Each row has a name. Each piece below is followed by the name of the row it came from. Each question is about the rows just above it.

R: [  53   -5   -3 -116  -46    3  -45   43]
W: [-27  10 -58  29  11  -3  44 -24]
H: [-12  35  48  72   1   1 -37  20]
L: [ -3  17  24  35   3 -46 -45  20]
P: [  -3 -115  -58   29   11    6   44  -24]
Which row holds [-115  -58   29   11    6   44  -24]?
P
[-46   3 -45] is in which row?
R
which: [  -3 -116]
R
Which row holds [ 10 -58  29  11  -3]?
W

B: [ 24  11  80   7 -48]
V: [ 24  24  80   7 -48]
T: [ 59  36  11   7 -48]
The row with [24 11] is
B
which: [11 80  7]
B
which: [11  7]
T
[36 11  7] is in which row?
T
[ 24  24  80   7 -48] is in which row?
V

X: [  9 -47  33  76  44  87  20  12  27]
K: [-15 -30  61 -36 -56  76 -11  76 -50]
Z: [  7 -47  33  72  43  87  19  13  26]
A: [ 51  41  38 -28 -18   6 121 -20  47]
Q: [-15 -30  37  64  38  95  11  22  17]
S: [69 27 25 87 -2  0 17 17 22]
U: [  1 -48  32  62  37  85  12  17  18]
F: [61 24 22 75 -3  0 16 15 19]
C: [-29  71 -66 -15  88 -79 -60  -7  25]
J: [-29  63 -61 -15  82 -71 -58  -5  21]
Y: [  6 -39  26  62  34  69  12  11  20]
which: [37 85]
U
which: [-15 -30  61 -36 -56  76 -11  76 -50]
K

D: [ 69 -12 -64  22 -61  11  14 -37  70   4  14  78]
N: [-41 -67 -63  -4 -50   4 -38 -18  70   4  21  -6]
G: [ 54   8  13 -18 -31 -20  17  57   8  59  -6  21]
which: [21 -6]
N
[-12 -64  22 -61  11  14 -37  70   4  14  78] is in which row?
D
which: [ 11  14 -37  70   4  14]
D
which: [ 69 -12 -64  22 -61  11  14]
D
[-41 -67 -63  -4 -50   4 -38 -18  70   4  21  -6] is in which row?
N
The row with [57  8 59 -6 21] is
G
Which row holds [ 11  14 -37  70   4]?
D

Lun: [-22  15  79 -53 -34  32 -16  39 -22]
zaram: [-39  35 104 -67 -60  44   1  66 -13]
ferup: [-42  24  76 -46 -55  17  25  48   0]
fom: [-45  40 103 -67 -65  39  14  71  13]
nop: [-65  36 103 -67 -65  39  14  71  -4]
lir: [ -2 -51 -35  26  25 -60  18 -52  -6]
[ 36 103 -67 -65  39  14  71  -4] is in which row?
nop
The row with [-45  40 103 -67 -65  39  14  71  13] is
fom
[ 26  25 -60  18 -52] is in which row?
lir

fab: [-44 -57 -23 -33 -26 -13   0 -48   3  33 -21]
fif: [-33 -24 -13   0 -48   3  33  29 -67  34 -81]
zosu: [-48   4  33  29 -67  22 -33  38 -72 117  21]
The row with [-67  22 -33  38 -72] is
zosu
The row with [-33 -26] is
fab
which: [-33 -26 -13   0 -48   3  33]
fab
The row with [-44 -57 -23 -33 -26 -13   0 -48   3  33 -21] is
fab
which: [-48   3  33  29 -67]
fif
which: [-57 -23 -33 -26 -13   0]
fab
which: [  4  33  29 -67  22 -33]
zosu

davo: [ 10  -2 -17  15 -16  20   4   7  40  -5  -1  22   9 -27  -3   6  22   2
 -30 -13   2   3  25  37  -6   1 -10  28 -16 -36  28 -38  -3   8  -9   8
  19 -51 -22  -3   0 -11  -1]
monit: [ 10  -2 -17  15 -16  20   4   7  40  12  -1  22   9 -27  -3   6  22   2
 -30 -13   2   3  25  37  -6   1 -10  28 -16 -36  28 -38  -3   8  -9   8
  19 -51 -22  -3   0 -11  -1]
vanul: [ 10  -2 -17  15 -16  20   4   7  40  12  -1  22   9 -27  -3   6 -27   2
 -30 -13   2   3  25  37  -6   1 -10  28 -16 -36  28 -38  -3   8  -9   8
  19 -51 -22  -3  -3 -35 -14]
which: [ 10  -2 -17  15 -16  20   4   7  40  12  -1  22   9 -27  -3   6  22   2
 -30 -13   2   3  25  37  -6   1 -10  28 -16 -36  28 -38  -3   8  -9   8
  19 -51 -22  -3   0 -11  -1]
monit
which: [ 10  -2 -17  15 -16  20   4   7  40  -5  -1  22   9 -27  -3   6  22   2
 -30 -13   2   3  25  37  -6   1 -10  28 -16 -36  28 -38  -3   8  -9   8
  19 -51 -22  -3   0 -11  -1]
davo

ket: [ 25  68   0 -28   3  48  51 -33  35  28 -38  65  27  32 -11  11  81  25
  13   4 -21  60 -23  48 -34  66  26 -41  13 -13  82  39 -19  44]
fis: [ 25  68   0  58 -29  46  -7  41  33 -18 -38  65  27  32 -11  11  81  25
  13   4 -21  60 -23  48 -34  66  26 -41  31 -14  -1 -30  64 -24]
Fuzas: [ -69  -17   49   58   46   33   41   -7  -29  -18   65    1   67  -96
  -22  -16   49  -22  -28   12  -77   43  -89   25   -7  -63  -41 -101
   15  -97   24   64  -26   38]
[ 25  68   0 -28   3  48  51 -33  35  28 -38  65  27  32 -11  11  81  25
  13   4 -21  60 -23  48 -34  66  26 -41  13 -13  82  39 -19  44] is in which row?
ket
which: [-97  24]
Fuzas
which: [ 58  46  33  41  -7 -29 -18]
Fuzas
which: [ 25  68   0  58 -29  46  -7  41  33 -18 -38  65  27  32 -11  11  81  25
  13   4 -21  60 -23  48 -34  66  26 -41  31 -14  -1 -30  64 -24]
fis
which: [ 28 -38  65  27  32]
ket
which: [ 67 -96 -22 -16  49]
Fuzas

gotat: [ -30  -17  -64  -36   24  -46    0  -58    1  -36  -83  -93   13    1
 -100  -98    8   38   32]
Kanag: [ -55  -52  -19   37  -41  -50  -30   -4  -36  -11    7  -94   68   79
  -88 -110    4   29   69]
fupe: [  5   5 -17 -18  24 -51 114  91  36 -30 -29  -1 -16 -20  -6  -2  -1  -3
 -11]
laku: [   8   19  -22  -73  114   36  -51  -30   91   24 -102 -105  -18  -51
  -85  -77   50  110  -20]
mede: [ -47  -49  -14   31  -35  -38  -32   -5  -25   -8    6  -88   58   70
  -78 -100    2   33   62]
Povos: [  5   5 -17 -18  14  -8  14 -18   5 -11 -29  -1 -16 -20  -6 -93   8  39
  50]
Buv: [  5   5 -17 -18  14  -8  14 -18   5 -11 -29  -1 -16 -20  -6 -93   9  39
  50]
Dek: [-48 -53 -15  63 -98 -67  19   0 -79 -34  50 -16  54  81 -26 -44 -29 -45
  62]
[114  36 -51 -30  91  24] is in which row?
laku
[-98 -67  19   0] is in which row?
Dek

vob: [  6   5  19  20 -19  23   8  37  -5 -19  37  -6   3  12  11   4  -1 -52
  25  47  18  20 -18   7   8  13  30   6  23 -34 -14   6  42 -20  -3  -1
 -12 -18 -11  39 -11 -24 -57 -31  28  -9 -10  38  -6  30 -33 -46 -43 -12
 -68 -14 -44  10  67  16 -26]
tugir: [ 24  16 -27 -26  62 -14  61   1 -32 -18 -14   4  18  -4  51  -3  64 -99
   5  39 -23  75 -55 -45  33  -4  -6  14 -14 -21  41  -1  13  -8  39 -20
 -50  34 -42  54  33   1 -55 -50 -69  24  24  38  -6  30 -33 -46 -43 -12
 -68 -14 -44  10  67  16 -26]
laf: [-17 -14   4  18  -4  51  -3  64 -99  14  26  -4 -15  12 -45   1 -78  92
   5 -19  26 -67  45  55 -38  11  17 -14  17   4  65   6  -6  -4 -38  20
  47  36  44 -42 -47 -15  43  47  82 -30 -31 -33   8 -33  40  28  36  12
  73  35  64 -18 -70 -26  37]
kem: [ -6 -19  37  20 -19  23   8  37  -5 -19  37  -6   3  12  11   4  -1 -52
  25  47  18  20 -18   7   8  13  30   6  23 -34 -14   6  42 -20  -3  -1
 -12 -18 -11  39 -11 -24 -57 -31  28  -9 -10  14  11   3  16 -36 -23  18
   2  29  43 -15   5 -16  23]
Kidil: [ 12   6 -43 -39  64 -33  36 -39 -21   7 -51  11  10 -14  28   0  41 -12
 -24 -18 -40  36 -24 -40  10 -18 -36   4 -38  18 -37  -5 -40  13  35 -14
 -23 -20 -17  -2  29  23  24   1 -81  27  26  14 -19  15 -42   1  -8 -32
 -50 -38 -77  20  44  25 -43]
which: [  6   5  19  20 -19  23   8  37  -5 -19  37  -6   3  12  11   4  -1 -52
  25  47  18  20 -18   7   8  13  30   6  23 -34 -14   6  42 -20  -3  -1
 -12 -18 -11  39 -11 -24 -57 -31  28  -9 -10  38  -6  30 -33 -46 -43 -12
 -68 -14 -44  10  67  16 -26]
vob
which: [-18 -14   4  18  -4  51  -3  64 -99]
tugir
[ 82 -30 -31 -33   8 -33  40  28] is in which row?
laf
[-36 -23  18   2  29] is in which row?
kem

lugal: [  0  17  23   0 -72 -27  21 -32  -8  -6]
Kof: [ -2  19  23   3 -80 -32  18 -37  -6  -7]
Vin: [ 13 -41  -5  -9 -48 -16  21 -17  -8  -5]
vevuk: [-14  26  23  10 -89 -46   6 -43   3 -12]
rik: [ -1  10  21  -4 -44 -14  21 -15  -8  -4]
Zun: [  0  15  23  -1 -65 -23  22 -27  -9  -6]
Vev: [ -1  10  20  -4 -41 -12  20 -13  -8  -4]
bikaz: [  0  14  23  -2 -58 -20  22 -23  -9  -5]
fidu: [ -6  23  23   6 -86 -39  13 -41  -3  -9]
Nenum: [ -1  12  23 -32 -37  18 -80   3  -8  -5]
The row with [ 18 -80] is
Nenum
[  3 -80 -32  18 -37] is in which row?
Kof
which: [ 19  23   3 -80 -32  18 -37  -6  -7]
Kof
which: [ 13 -41  -3  -9]
fidu

Lizis: [ 13 -13  12  -8  14 -40  -5 -13  -3  48 -41 -23 -13 -74  34  -2 -65  11
 -71  -1  69  -3  11  13  11  -1 -19  19 -16   3  -7 -45   9  18 -13   7]
laz: [  2  39   6   1  -6  -8  -5 -30 -14  47 -23 -34 -19  18  23   0  56   7
  33   9 -26  28  12   1  12   1 -19  -6  12 -17 -26  12   5 -22 -11 -23]
fetam: [ 13 -13  12 -23  14 -40  -5 -13  -3  48 -41 -23 -13 -74  34  -2 -65  11
 -71  -1  69  -3  11  13  11  -1 -19  19 -16   3  -7 -45   9  18 -13   7]
lol: [ -4  -3  16 -27  13 -33 -13 -14  10  50 -44 -26 -14 -65  32  -3 -55   2
 -59   2  62   1  12  12   1   1 -17  12 -19  -6  -5 -43  14  16 -14   5]
which: [  1  -6  -8  -5 -30 -14]
laz
which: [ 12  12   1   1 -17  12 -19  -6]
lol
which: [ 0 56  7 33  9]
laz
The row with [  0  56   7  33   9 -26] is
laz

ninul: [ 17  61  39 -49]
vozaf: [-19  93 -94  44]
feb: [-70 -10  51  75]
Burak: [-19  93  16 -88]
ner: [-19 -94  93 -30]
Where do [-19 -94  93] appear?
ner
The row with [-19  93 -94  44] is
vozaf
[ 16 -88] is in which row?
Burak
Where do [-70 -10] appear?
feb

Mugi: [  1   8   3   4   1  -1   5   8  -8  -5  -1   4  -6 -10   9   6   4   9
   4   8   6 -19]
vobo: [  5   6   2   3   0  -1   5  -5  -8  -1   8   3  -4  -7   6   4   3   6
   3   6   4 -13]
femoz: [  -3  -19   27  -15  -18   11  -10   13   13  -35  -12 -102   -6   51
  -21  -59  -53   61   65  -40   -7   14]
which: [ 5 -5 -8 -1  8  3]
vobo
which: [-1  8  3]
vobo
Where do [-5 -1  4] appear?
Mugi
The row with [ 5 -5 -8 -1  8] is
vobo

tas: [ -7 -18  42  69   7  26  28  55  56   2 -74]
paba: [-63  69  62 -67  69   3 -39  11  16  -7 -38]
bop: [ -7 -18  42  69   7 -79  28  55  56   2 -74]
nolus: [ 20 -45  23  88  -3 -58  53  38  50   6 -52]
zizo: [ 13  11  10  -3   3  34 -12   1  27 -30  64]
doku: [ 18  19 -18 -42   0  60 -13 -38 -18  -8  77]
ros: [ -4  -8  13  21  13 -43  47  33  16  18 -35]
parez: [ 37 -58  50   6  53  -3 -45  38  88  23  30]
Gafi: [ -71  -18   79  108   84  -59   66   66  102  -46 -105]
Dolo: [  4 -39  11  16  13   9 -26  -8 -19  13 -11]
[-45  23  88  -3 -58  53  38  50   6] is in which row?
nolus
which: [  3 -39  11  16]
paba

